(in the rows, 128 means zero)
One turn moves every row onto another: examples first, then more rows asked
Z923: [139 154  98 133 126 123 135 119 168 131 123 108 146 150 132 138 112  84
 182 143 113 107  91  89 121 152 106 110 141 151 103 101 145 128 118 112
 102]
Z487: [111 120 118 104 131 119 143 103 171 106 113 124 155 143 147 132 104 102
 143 111 112 121 126 107 134 110  88  87 109 151  93 111 154 122 122 127
 111]
Z482: [116 122 112 128 116 127 128 139 167 112 116 114 136 160 132 142 106 100
 149 131 129  92 102  90 142 110 106  93  98 155 108 147 130 115 114 133
 103]
Z974: [106 123 134 115 124 133 136 113 186 121 113 118 146 142 139 119 115 100
 132 114 125 122  92  91 131  99  92  79 100 178 119 130 146 114 117 135
 117]
Z818: [138 190  98 115 124 140 141  86 141 103 127 128 134 145 120 143 107 113
 139 121 124 134  96  88 108 112 122 102  87 179 114 115 132 124 126 127
 116]
Z706: [121 157  90 104 117 145 133 102 132 108 124 123 119 127 127 153 122  97
 132 124 127 150  85  92 122 128 114  99  92 171 119 114 127 122 130 110
 119]
Z934: [119 154 125 148 130 127 134 104 135 106 114 105 150 168 119 118 122 102
 125 126 141 116 115  91 142 130  97  79  81 136 125 119 129 134 136 113
 120]
Z102: [128 171  82 133 113 133 125 126 145 124 123 119 125 139 141 147 127 105
 158  92 117 115 107  78 123 117 128 100  95 187 114  98 142  97 120 132
 127]
Z230: [127 151 109 139 123 129 132 115 128 130 117 108 142 148 134 115 127 101
 135 110 132 108  80 105 148 124  96  89  99 112 106 125 131 124 117 124
 113]
Z854: [121 150 129 145  98 149 131 120 175 100 134 116 150 157 152 129 144 106
 143 113 105 121 109  82  98 113  90  79  99 146 108 111 146 114 134 113
 120]
Z12: [119 164 137 155 138 149 136 118 126 125 128 137 147 125 116 146 114  98
 147 121 120 125 129  88 121 108  91  93 110 181 119  91 133 124 120 127
 111]
Z492: [138 180  86 133 124 131 137 103 149 102 127 130 139 131 135 148 105 102
 163 121 121 121 112  59 120 110 116  94  97 179 111  91 137 115 137 134
 123]
Z316: [111 174 123 151 110 131 133 124 175 122 135  98 154 165 165 117 145  89
 152 117 108 121  88  85 114 101 109 104  99 154 112 123 144 133 127 124
 102]
Z546: [133 154 128 155 110 149 148 124 164 138 122 115 131 127 134 130 114  95
 136 146 123 139 131 106 139 136 115  86 130 125 141 107 138 119 111 117
 130]
Z467: [105 141 115 135  99 118 143  98 172 124 143 125 163 152 137 146 121 137
 132 122 124 123 116  90 135 135 130 104 135 151  78 119 159 126 115 149
 105]
Z693: [117 164 146 156 119 119 133 144 153 142 142 107 149 132 116 126 116 115
 142 140 113 142 108 116 126 123 119 102 118 144 132  94 140 114 124 119
  89]
Z257: [133 138 131 151 124 132 140 114 168 120 146  97 150 151 134 124 122 112
 150 161 125 149 124  91 109 124 127 117 122 131 118  83 140 116 118 133
 123]
Z928: [116 168 109 151 110 130 139 119 166 122 126 114 136 158 156 162 124 102
 155 119 148 135  91 116 148 122 137  90 119 175 137 112 168 120 126 105
 101]
Z970: [116 155 123 144 116 142 122  94 155 100 125 125 154 161 137 126 139 105
 122 127 119 114 139  90 121 130  92  85  82 141 107  99 156 132 136 125
 131]
Z22: [123 172 127 162 110 129 146 111 169 142 152 112 159 130 113 138 111  94
 137 125 126 131 123 120 147 129 107 113 121 131 131 105 148 127 113 138
 113]
Z145: [124 149 128 136 143 137 138  97 110 114 145 124 155 145 107 151 111 104
 144 123 125 131 109  99 112 107 109 117 110 147 107  94 121 118 114 135
 116]
Z75: [121 165  78 123 107 118 140 127 141 119 122 107 146 162 134 139 114  93
 153  85 122 142 107  89 123 126 134 108 104 182 116  99 125 117 121 113
 116]
Z472: [114 150 110 130 145 120 125 108 153 139 116 100 122 147 119 147 130  90
 162 132 124 102  82 111 135 151 111 112 121 159 132 115 156 107 121 113
 113]
Z921: [126 159 128 112 148 115 133  85 151 129 117 116 149 168 109 134 107  93
 141 116 115 124 103 114 121 150 124  97 123 147 135  93 148 114 127 108
 118]
Z806: [126 160 134 149 114 144 171 113 173 133 128 109 132 154 133 128 136 119
 137 145 144 133 130 112 117 140 123 120 106 137 133 113 143 109 113 132
 121]
Z955: [110 163 109 134 115 113 134 121 150 126 131  99 152 140 166 122 130  82
 146 116 111 117  83  85 141 118 113 106 105 113 102 106 137 136 133 126
 102]
Z886: [ 95 152 144 135 121 118 145 124 165 131 123 115 135 152 146 141 125 127
 128 137 120 127 128  75 140 138 150  72 117 174 106 121 133 135 125 124
 105]
Z789: [142 151 119 126 138 142 141  86 174 138 125 148 155 156 111 132 123  83
 152 124 133 124 109  93 119 148  90  88 123 164 124  89 156 123 130 125
 121]
Z823: [151 144 116 126 124 143 156  99 157 128 133 126 137 142 149 143 122 113
 150 124 163 141  80 103 137 134 125  70 111 155 100  85 142 134 109 118
 125]
Z578: [133 158 129 141 119 131 134 115 158 120 135 114 138 150 130 145 126 126
 140 148 164 125  78  91 133 139 138  77  87 185 114  87 142 130 121 121
 114]
Z131: [120 153  64 118 115 133 135 106 137 123 125 121 145 142 135 141 124  81
 145 113 132 154 101  95 134 130 109 113 104 181 105 105 136 138 122 119
 118]
Z868: [130 170 115 142 103 119 119 108 161 109 159 120 158 153 130 166 115 118
 141 137 128 113 102 105 130 137 146  84  97 168  99  77 152 131 118 124
 122]
Z758: [138 163 100 153 101 130 130 126 161 117 143 133 152 148 145 169 117 111
 165 126 124 122 101 118 134 126 122  64 126 168 105  99 158 118 114 104
 114]
Z588: [137 176 126 120 112 134 133 111 186 134 138 111 141 172 126 141 120  89
 154 121 105 103 100  92 102 154 135 120 114 158 110 100 140 133 113 123
 106]
Z799: [112 135 131 129 114 120 140  97 160 118 132 127 155 144 134 142  98 132
 128 116 129 139 114  77 145 128 133  90 142 136  93 108 153 126 130 140
  94]
Z738: [125 136 108 109 104 124 136 128 175 123 121 141 158 149 147 127 102  94
 137 131 113  96 106  85 133 117 111  91 104 140  86 119 131 127 110 150
 107]
Z486: [116 169 112 146  86 151 154 114 156 121 123 107 159 141 146 135 110  85
 141 105 110 130 117  84 109 124 123 121 136 161 118 103 128 123  95 129
 135]
Z158: [ 98 177 137 151  98 150 141 123 151 121 122 121 144 124 129 146 114 100
 131  98 116 117 128  84 118 126 112 117 110 180 131  92 146 114 119 131
 115]
Z735: [129 152 136 128 119 153 119 119 186 137 126 127 124 152 121 142 131  85
 143 130 123 112  95  71 108 151 117  95 110 173 138  94 148 116 132 121
 115]
Z933: [101 144 114 128 130 134 145 114 110 122 120 113 137 146 135 142 129 104
 137 148 134 132  92  95 113 121 130 139 110 147 117 105 125 109 116 134
 112]
Z615: [103 136 121 115 138 111 125 113 162 104 112 102 142 171 139 139 102  97
 137 124 111 106 133 108 144 109 122 105  92 158 109 129 144 131 116 128
 107]
Z260: [ 92 159 136 131 141 117 149 109 157 145 131 126 134 155 147 150 136 123
 132 130 125 126 119 101 149 122 143  87 116 166 107 139 145 135 122 134
  94]
Z233: [129 160 113 124 119 129 140  88 162 119 132 110 140 154 162 153 112  97
 140 111 146 148  93 111 148 128 153  96 120 145 121  84 162 135 118 117
 119]
Z701: [127 145 135 153 136 131 144 130 162 149 164 110 141 131 128 141 149 109
 160 145 118 132 113 116 117 120 105 105 108 143 108  95 138 113 111 134
 116]
Z856: [113 120 120 148 122 130 132 116 166 126 144 111 144 147 137 156 121 111
 151 134 120 137 100  79 144 113 124  66 148 157 104 140 131 122 113 124
 118]
Z522: [109 153  99 141 113 144 171 124 137 133 116 113 144 140 158 138 135  80
 156 144 131 131 102  86 117 126 116 122 127 160 116 117 117 122 102 125
 129]
Z538: [103 150 137 104 118 115 140 114 188 122 127 120 157 154 145 124 108  86
 120 124 111 111 103  81 132 109 129  90  85 165 115 119 127 133 121 145
 115]
Z890: [123 131 129 151 127 144 138 100 173 138 144 117 137 143 127 149 125 119
 142 116 137 124 110  80 150 118 115  68 130 166  97 138 138 130 103 143
 127]

Z12 -> Z145
Z22 -> Z693
Z934 -> Z230
Where do these go?
Z260 -> Z856
Z615 -> Z482
Z102 -> Z492
Z233 -> Z928
Z588 -> Z735

One turn moves every row onto another: examples first, then more rows asked
Z729: [126 131 132 119 139 142 115  95 114 108 128 117 111 126 135 122 157 144
 132 138 113]
Z435: [116 109 144 139 126 142 110 124 127 151 155 145 121 133 129 109 124 108
 131 134 151]
Z368: [103 133 119 142 146 102 118 108 139 141 118 121 128 126 137 130 151 116
 134  95 117]
Z840: [129 117 100 122 137 145 124 104 126 113 156 133 136 122 123 104 146 133
 112 129 150]
Z727: [125 108 150 143 148 124  94 121 141 138 129 135 136 123 149 131 143 135
 149 127 119]
Z169: [126 116 128 139 140 117 144 131 117 120 152 131 123 111 140 138 142 124
 148 140 145]
Z669: [124 114 141 128 127 132 123 120 139 103 135 122 148 144 141 110 113 143
 134 145 107]
Z147: [139 116 122 147 136 129 172 121 136 132 135 138 130 145 124 123 144 104
 130 114 128]
Z828: [132 106 142 127 118 143 139 114 104 105 127 125 138 117 108 140 131 102
 125 107 127]
Z574: [146 106 124 144 129 133 170 125 135 133 131 132 135 144 124 124 134 105
 132 118 131]
Z540: [132 117 129 153 111 144 119 122 119 130 140 115 146 110 146  90 142 133
 134 102 135]
Z975: [135 144 120 138 124 150 105 119 145 118 140 143 144 154 122 113 159 125
 106 116 133]
Z68: [110 140 140 123 112 136 131 114 124 111 131 133 155 129 137 118 160 139
 122 125  99]
Z176: [107 132 107 151 116 131 107 123 121 114 134 107 110 119 124 130 136 134
 125 139 137]
Z35: [142 124 120 110 118 132  99 127 118 146 148 122 129 141 105 111 123 130
 144  97 122]
Z395: [131 150 123 162 131 120 128 119 151 137 139 142 135 120 121 119 132 136
 114 133 152]
Z993: [153 122 128 133 141 143 124 136 119 118 132 124 119 137  94 137 121 100
 116 122 134]
Z978: [ 90 114 150 129 127 125 120 136 137 136 130 121 118 150 105 100 135 122
 126 103 133]
Z688: [129 127 136 107 108 125 107 137 139 143 136 138 144 109 105 120 135 130
 116  95 120]
Z532: [142 138 149 138 123 126 123 102 120 128 122 113 125 140 131  96 151 135
 156 135 142]
Z54: [131 145 132 118 134 112 129  88 125 140 121 121 149 122 116 134 117 122
 147 134 116]
Z326: [112 143 109 135 133 138 128  98 108 118 155 108 137 148 111 118 150 119
 127 133 124]
Z71: [137 110 118 127 100 136 115  99 158 126 141 139 130 131 134 111 154 108
 129 133 138]
Z59: [111 128 115 135 139  99 117 110 139 140 113 116 129 121 144 134 148 111
 135  97 123]
Z402: [128 118 129 108 105 135 107 137 137 143 138 141 138 108 112 116 136 135
 124  98 114]
Z592: [147 121 128 133 145 147 120 128 123 107 131 128 118 134  99 142 125 102
 111 119 134]
Z340: [136 145 137 120 132 113 131  93 122 142 123 115 149 120 115 136 119 112
 139 125 107]
Z910: [114 116 171 135 119 135 127 104 140 117 133 137 113 122 129 120 150 107
 119 126 110]
Z447: [126 139 145 138 115 160 111  95 138 122 139 142 141 129 140 108 125 148
 121 119 128]
Z766: [135 140 134 119 132 111 131  94 124 136 122 116 151 116 120 138 118 113
 149 124 111]
Z652: [136 119 131 150 131 131 175 132 137 128 123 130 130 141 122 120 140 114
 130 124 131]
Z659: [127 120 136 109 107 128 100 138 140 143 128 141 142 110 106 118 136 129
 123  99 121]
Z476: [146 145 125 124 135 111 112 113 127 133  95 141 153 123 125 133 130 127
 127 124 135]
Z881: [153 122 128 131 144 142 122 133 122 117 134 121 124 137  88 139 128 105
 111 119 130]
Z941: [118 132 114 142 145 105 120 112 151 142 120 114 135 128 147 121 147 113
 138  97 118]
Z456: [123 109 114 128 154 117 118 121 132 132 165 109 126 130 122 104 141 133
 134 125 103]
Z948: [ 97 119 151 134 130 126 127 141 133 140 131 137 124 157 105 102 130 133
 125 104 126]
Z173: [100 117 153 131 124 124 117 143 134 139 126 127 123 155 106 109 122 137
 128 106 133]
Z41: [129 113 135 130 147 127 111 123 115  97 126 119 132 130 138  93 148 112
 117 122 152]

Z173 -> Z574
Z540 -> Z41
Z592 -> Z54
Where do these go?
Z68 -> Z975
Z35 -> Z828
Z340 -> Z688
Z659 -> Z993
Z941 -> Z978
Z447 -> Z840
Z910 -> Z395
Z71 -> Z176
Z727 -> Z435
Z368 -> Z948

